(in the rows, 128 means zero)
The rows of A fall into several groups, and each row is roughly a mix of its group's hidden directions.
A (157 x 11):
[[130  94  62 141 109 136 131 103 126 158 129]
 [115 100  80 146  94 127 129 101 154 165 140]
 [102 100 177 136 172 132 125 139 102 101 143]
 [183 140  91  84 118 120  97 123 127 130 134]
 [179 133  88 100 119 117  90 129 147 150 123]
 [114 105 128 157  77 136 155 131  95 150 161]
 [160  81 138 112 142 112 132 149 117 176 102]
 [ 83  89 138 138 122 143 139 102  83 141 153]
 [136 139  92 118 190 122 149 129 164 146 119]
 [169 107 130 128 191 151 128 107 126 145 145]
 [107 192 140 126 108 108  94 138 148 119 107]
 [ 97 101 110 140 140 133 124  85 167 146 167]
 [120 116 178 154  89 116 133 145  87 129 155]
 [ 99  99 158 104 167 123  90  99 115 133 150]
 [144  80 142  95 147 147 149 111 127  95 163]
 [108 107 130  90 144 115  82  79 148 134 127]
 [109 149 161  79  79 107 131 115 112 120 125]
 [115  96 149 103 155 118  82 119 167 108 106]
 [108 105  86 116 120  96 113  93 121 157 165]
 [159 115 114  71 142 119 150  89 120 118 103]
 [109 111 150 138 142  98  97  92  88 158 104]
 [141 152 164 137 133 167 117 160 159 127  85]
 [150 155 129 106 151 179 133 131 123 105  81]
 [147 141 132  85 119 143 147 147 167  80 149]
 [117 114  90 180 157 116 101 113 135 161 139]
 [138  84 165 134 147 128 121 106  77 151 116]
 [ 83 144 116 170 101 139 172 118 146 131 111]
 [124 148 164 172 123 156 141 170 153 109 112]
 [130 120  65 110 130 138 117 104 171 150 125]
 [165 139 162 118 130  69 144 154 108 134 133]
 [ 82 171 112 133 135 102 108 133 156 117  91]
 [106 152 131 105 146 133 111 134 175  74 144]
 [162 141 166 107 142  76 150 151 110 140 125]
 [133 113 150 112  62 156 120 127 106 115 155]
 [131 146 161 113 157 142 192 122 108 140 112]
 [130 135 119 174 107 139 127 169 177 146 108]
 [111 164 132  94 109 134 126 147 172  85 149]
 [111 144 141 109 134 178 166 111 143  83 127]
 [153 136 171  89 101 127 149 133  95 122  92]
 [101 114 174 172 144 135 161 155 114 110 125]
 [ 89 108 131 185 159 127 148 135 123 159 120]
 [151 134 125  79  84 109 170 132 119 132 106]
 [115 101  99 139  67 145 109 101 103 120 122]
 [144  86 120 139  86 151 127 113  76 124 143]
 [120 157 125 106 182 134 114 124 128  84  95]
 [161 146 135  76  98 135 108 121 123  87 148]
 [156  78 109 156 127 140 138 108  90 155 145]
 [160 108 136  79 128 126  91 120  98  97 107]
 [ 79 124 170 167 128 142 164 130 114 113 137]
 [179 126 104  93 123 115  81 127 150 144 123]
 [132 104 116  94 155 108  77  97 143 157 124]
 [131 144 108 164 115  85  99 166 156 133 151]
 [163 143 139  87 134 136 142 100 124 178  99]
 [125 112 137 153 100 135  76 153 174 110 119]
 [173 150 109 106 115 121 168 132  82 111 128]
 [162 144 184 113 163 110 133 162 132 125 132]
 [181 132 139  81 138 112 133 160 156 124 115]
 [108 116 167 129 142 144 147 142  75  88 137]
 [140 106 116 116 145 115  79 135 181 139  97]
 [165 131 119 104 168 132 140 126 186 150 126]
 [144 163 157 101 104  87  99 130 129 143  94]
 [176 142 148  85 140 120 130 162 129 101  99]
 [147 137 157 103 141  96 172 115 104 171 131]
 [109 132 111 159 113  96  92 146 154 167 159]
 [141  88  91 157 155 140 124  91 116 161 142]
 [108 121 152 181 104 140 113 165 138  93 142]
 [169 142 112 133 118  85 110 133 136 175  99]
 [118 136 125 166 109 136 142 166 180 137  93]
 [160 142 100 117 118  98 100 126 174 165 115]
 [123 160 198 139 132 103 118 156 127 123 127]
 [163 147 128 111 129 152 136 158 174  87 150]
 [147 145 132 146 126 140 174 165  85  95 138]
 [169 110 133 115 146 156 150 136  73 103 124]
 [108 134  76 143 129 126 124 143 179 133 165]
 [ 81 104 113 157 164 116 140 110 145 147  93]
 [184 145 150 106 114 143 137 117 142 152  85]
 [155 111 100 117  73 154 141 124 108 110  94]
 [ 56 143 120 121 125 116 120  94 123 104 135]
 [154 153  81  94  94 121 117 107 150 151 118]
 [139 139 135 126 117  96 127 167  82  99  87]
 [ 87 118  90 134  94 161 134  92 119 101 121]
 [122  95 156 100 173 117  84 111 112 133 145]
 [155 143 175 135 127  80 131 170 110 136 135]
 [139 143 139 110 140 139 172 108  64 136 134]
 [ 97  74 138 118 151 125 121  89 108 127 160]
 [157 150 128  80  82 130 110 113 149  99 131]
 [110 169 157  99  96 113 133 165 148 101 115]
 [115 120 139  84  90 151 170 140 128 103 157]
 [167 141  88 136 122 130 112 172 163 150 108]
 [156 167 155  94 132 139 149 173 118 108 110]
 [115 122 125 166 124 129 128 158 184 146  89]
 [168 142 100 105 122  95 113 116 164 166 112]
 [170 141  73 114 117 121 104 135 152 158 116]
 [158 156 101 125 132 122 114 148 190 111 150]
 [155 165 153 101 129 139 147 171 105 103 102]
 [174 118 122 133 164 127 120 187 116 112 119]
 [129 117 148  79 167 134 164 110 140 122  92]
 [ 91 142 106 170 150 103  90 101 124 146 115]
 [137 107 158  94 137 153 137 114 134  78 168]
 [170 108 152  98 110 118  94 132  99  91 112]
 [149 168 107 140 100 146 151 178 151 133 113]
 [166 114 139 119 167 131 105 182 116 102 130]
 [105 119 145 136  70 151 120 119  86  99 137]
 [180 103 134 138 119 129 145 147 101 175 107]
 [ 90 108 143 178 164 128 159 138 106 139 123]
 [ 96 166 111 118 127 130 117 134 176  86 150]
 [123 133 136 122 136 162 190  91 138 155 111]
 [180 136 164 119 106 118 109 143 157 144  94]
 [108 112  94 148  94 121 135 113 163 176 151]
 [102 106 138 146 124 102  79 165 126  97 153]
 [169 141 101 158  87  84 128 134 143 131 146]
 [126 128 135 153  97 122  99 117  92  99  74]
 [131 116 152  90 139 175 145  95  94 125 102]
 [150 113 133  81 137 134  84 128  98  93 105]
 [ 93 133 111 174 167 115  88 105 129 137 119]
 [110 121  89  96  94 168 151 109 143  99 129]
 [116 121  98 154  66 136 102 107 117 144 105]
 [128 132 137 165 100 167 131 129 186 139 108]
 [104 144 186 105 116 135 120 112  92  98 113]
 [103 127  97 185 160 119 102 107 121 150 121]
 [114 130 130 159 111 122 128 118 143 204 134]
 [147  94 134 137  72  96 142 145 137 159 146]
 [147 169 180 140 150 117 114 143 146 128  90]
 [101 121 146  80 180 123  99 141 114 135 115]
 [125 138 188 133 145 128 179 145 137 148 114]
 [ 89 185 121 126 109 124 110 132 160  97 138]
 [155 153 167 103 150 105 161 137 118 168 111]
 [153 142 120  87 129 127 141 111  73  98 153]
 [136 158 162 141 121 106 100 139 131 107  68]
 [134 152 124 166  84 148 136 168 166 140 126]
 [172 148 160 117 127 127 120 152 164 137  83]
 [ 98 189 135 129 112 106  92 134 149 120 110]
 [159 160  94 152  89 135 161 157 136 139 115]
 [149 143  92  97 156 140 141 123 168 114  86]
 [175 134  95 122 134 127 110 177 157 128 103]
 [133 151 145 113  72 102 135 120  93 158 105]
 [141 156 162 127 177 146 118 129 103  94  97]
 [121 198 124 144  96 123 112 151 146 126 111]
 [168 144  98  90 134  95 108 115 144 164 112]
 [103  95 136 142 128 111 123 101  78 172 114]
 [100 159 109 152  86 138 166 108 129 164 136]
 [ 93 142 151 186 123 142 151 157 144 138 147]
 [186 134 145 114 106 134  92 166 139 120 147]
 [102 112  90 110 113 124 137 127 153 157 184]
 [ 98 142 134 151 112 135 163  99  86 153 162]
 [162 171 156 126  77 142 127 159 131 130 137]
 [163  91 152  89 139 153 153 138 134  98 150]
 [ 99 107 118 140 133 142 128  85 173 149 168]
 [118  91  77 134 126 120 122  99 154 162 155]
 [139 160  94 169 115 119 131 152 129 167  93]
 [107 110 114 145  76 120 143 126 149 168 164]
 [ 81 116 135 168 116 130 124 111 176 149 109]
 [155 137 146  83 149 125 157 110  77 137 115]
 [139 159 146 119 171 148 110 131  95  91  94]
 [169 159 139 112  71 142 119 140 131 123 158]
 [111 147 132 174 113 135  83 170 115 132 153]
 [113 169 116 154 130 155 127 108 139  73 154]]

Each list below has four rows that fit no group; the rest each fit one group, if only roughly. Name those rows in the order they come.
- k135: [ 96 142 145 157 141 119 117 111 163 177 158]
- k315: [122 102 162 138 130 130 144 139  65 158 145]
- k25: [101 103 120 133 147 112  93 126 174 171 108]
- k598: [153  83  97 115 103 168 142 111  98 128 143]
- k100: [118 125 115 184 140 114 101 158 160 108 158]
- k368: [156 141  93  87 144 118 144  96 153 156 101]
- k154: [151 100 157 142 141 139 133  89  70 127 123]
- k809: [119 128 117 124  98 114 122  91 149 195 126]
- k111: [135  99 157 153 107 113 156 129  90 174 113]
- k654: [156 139  88  97 138 159 157 153 154 114 155]
  k315, k100, k111, k654
- k232: [146 143 160 169  85 167 119 150 120 108 122]
- k916: [112 107 123 108  74 154 133  90  89 125 130]
- k664: [107 112 148 125 174 131 143 125  84  90 156]
- k516: [147 161  82 132 148  97 115 125 174 121 112]
- k547: [161  75 111 162 137 158 122 133 104 136 154]
- k117: [ 82  93 141 162  93 108 124 140 105 153 132]
- k404: [ 86 127 102 108 176 128 142 121 174 136 117]
- k88: [118 121 117 112 122 113  94  81 145 184 136]
- k327: [160 149  80 153 110 126 140 151 126 175 133]
- k772: [131 131 124 104 159  97 103  78 103 128 164]
  k916, k547, k117, k772
- k722: [145 136  98 144  61 146 111 124 124 102 110]
- k145: [147 132 112 176 144 125 159 162  96 163 138]
- k601: [137 129 101 149 159 161 129 121 186 115 155]
- k570: [126 113 127 105 139 118  80  89 126 174 155]
- k463: [115 101  73 124 107 100 105  97 140 129 156]
- k259: [ 70 116 117 162 133 103 114 114  92 116 147]
- k918: [152 142 130  65 119 130  90 102 123 107 144]
- k690: [155 149 148 128 116 113 164 111  79 165 145]
- k884: [157 157 140  93  91 134 136 132 121  73 136]
- k157: [156 114 152 102 107 172 135  87 113 130  95]
- k38: [143 155 183 127 148 148 161 152 108 130 100]
- k583: [126 100 127 168  97 169 101 144 139 103 157]
- k958: [150 146 142  79 161 102 161 146 140 137 156]
  k722, k601, k583, k958
- k149: [176 135 148 134 128  91 123 131 115 169 167]
- k806: [157 124 128 170 125 120 126 119  83 166  91]
- k642: [163 132 152 138 107 132  89 153 170 130  91]
- k276: [ 98 114  98 155 150 123 115 152 141 100 180]
- k781: [ 86  86 128  96 127 125 132 107 136 119 177]
- k557: [ 96 135 121 147  99 113 113 112 175 170 153]
- k499: [180  88 114 139 110 141 131 149 120 167 106]
- k648: [165  91 103 144 101 145 137 107  92 121 162]
- k850: [112 128  75 118 140 157 162 108 157 106 103]
- k455: [117 129 137 174 162  80 104 130 124 161 113]
  k149, k276, k499, k648
- k14: [105 118 145 102  65 113 118 111 100 106 139]
- k554: [152 127  93 116 154 141 126 148 183 121  91]
- k16: [132  80 127 154  88 121 125 166 152 153 146]
- k246: [153 135 149 113 129 115 171 103  75 157 137]
- k764: [108 128  94 119 163 166 148  93 166 132 147]
- k923: [107 118  90 119 133 141 138 111 171 163 173]
- k152: [194 145 132 152 146 134 121 153 134 136  94]
- k627: [138 138 125  96 163  72 165 132 137 153 126]
- k813: [ 99  97 136 145 131 114 134 124  60 152 130]
- k188: [ 97 100 172 102 145 125 118  96 125  85 122]
- k887: [134 127 167 120 137  92 124 158  85  88 146]
  k14, k554, k16, k813
- k992: [ 89 159 126 145 117 111 139 147 174  93 154]
- k986: [139 111  92 163 153 109 115 126 135 185 111]
- k51: [182 126 140  92 124 122 133 132 179 153 123]
- k332: [122 159 189 127  95 125 139 165 116 113 135]
- k481: [148 136 166 109 126 134 180 103  88 147 128]
- k831: [141 138 126 100 152  98  87 123 183 121 109]
- k930: [156 126 106  86 139 101 140 102 165 158 102]
- k679: [167 116  83 158 153 147 152 154 152 140 125]
- k269: [128  81 141  73 153 145 121 107 128 112 153]
- k508: [139 131 100 126 199 145 112 102 142 129 112]
- k289: [ 96 173 139 112  75 135 146 157 126 124 116]
- k735: [119 125 136 162 102 120  97 166 100  86 104]
- k183: [ 85 109 101 167 105 119  88 122 126  98 132]
  k992, k269, k735, k183
- k695: [171 158 127 114  98 144 147 158 106  88 143]
- k805: [124 132  88 130 121 167 142  86 167 156 114]
- k250: [160 133 159 111 155 148 184 123 103 140 143]
- k349: [144 111 118 129 106 120  77 138  94  79 141]
- k85: [149  98  88 148 101 100  84 156 127 136 129]
- k160: [157 125 141 132 154 130 121 128  64  95 102]
- k42: [144 138 118 117 170 138 155 131 181 157 156]
- k381: [154  93 161 135  83 133 120 127  87 123 155]
- k951: [144 129 145  88 140 160 164  93  94 142 107]
- k460: [118 148  89 135 147 115 178 109 164 156 131]
- k836: [117 202 152 114 129 110 117 143 143 124 111]
- k444: [160 139  89  81 131 106 123 108 158 119 158]
- k540: [138 146  64 159 102 127 143 104 138 136 149]
- k507: [ 86 108  96 113 170 130 133 123 172 109 117]
- k853: [115 124 111 133 130 113  98 121 168 191 110]
  k250, k85, k836, k444
- k72: [162 132 130 105 149 143 140 178 165 120  95]
- k380: [145 151 134 116 142 134 175 121 113 170  82]
- k438: [194 132 133 146 148 121 114 151 134 152  95]
- k291: [105 149 160  99  91 125 143 150 101 133  84]
- k558: [167 128 120 103 135 137 143 146  95  82  89]
- k83: [164 159 158 104 144 136 173 117 119 146  96]
- k79: [119 108 101 158  68 152  98 139 123 114 119]
- k307: [136  65 101 144 137 143 136 106 108 164 120]
- k556: [111 120 106 123 140 184 149 111 146  83 107]
- k182: [153 132 189 149  99 105 132 156 126 148 144]
- k168: [125 136 109  73 138 105 121 107 117 132 182]
  k380, k79, k307, k168
- k98: [121 138  98 110  86 147 137  78 143 163 116]
- k691: [108 117  75 108  98 106 122 103 126 140 169]
- k611: [ 83 130 128 146 133 167 175 107 155 144 129]
- k195: [146 126 169 132  99  92  92 151 111 155 151]
- k220: [ 98  77 121 110 158  92 115 114 138 161 124]
- k584: [112 127 186 109 132 119 117 126  87 135  87]
- k615: [174 139 126 118 111  80  80 147 128 128 129]
- k386: [102 122 168 120 107 170 138 135 112 103 173]
- k807: [141 105 133 127 164 163 123 158 114  72 113]
- k719: [138 136 142 150 120 153 192 136 106 105 159]
- k32: [164 129 134 166 129 130 134 129  78 161  94]
- k922: [118 145 119 136 117 115 127 114 198 169 126]
- k389: [ 92 149 121 181 130 128 155 153 154 120 159]
  k98, k691, k807, k719
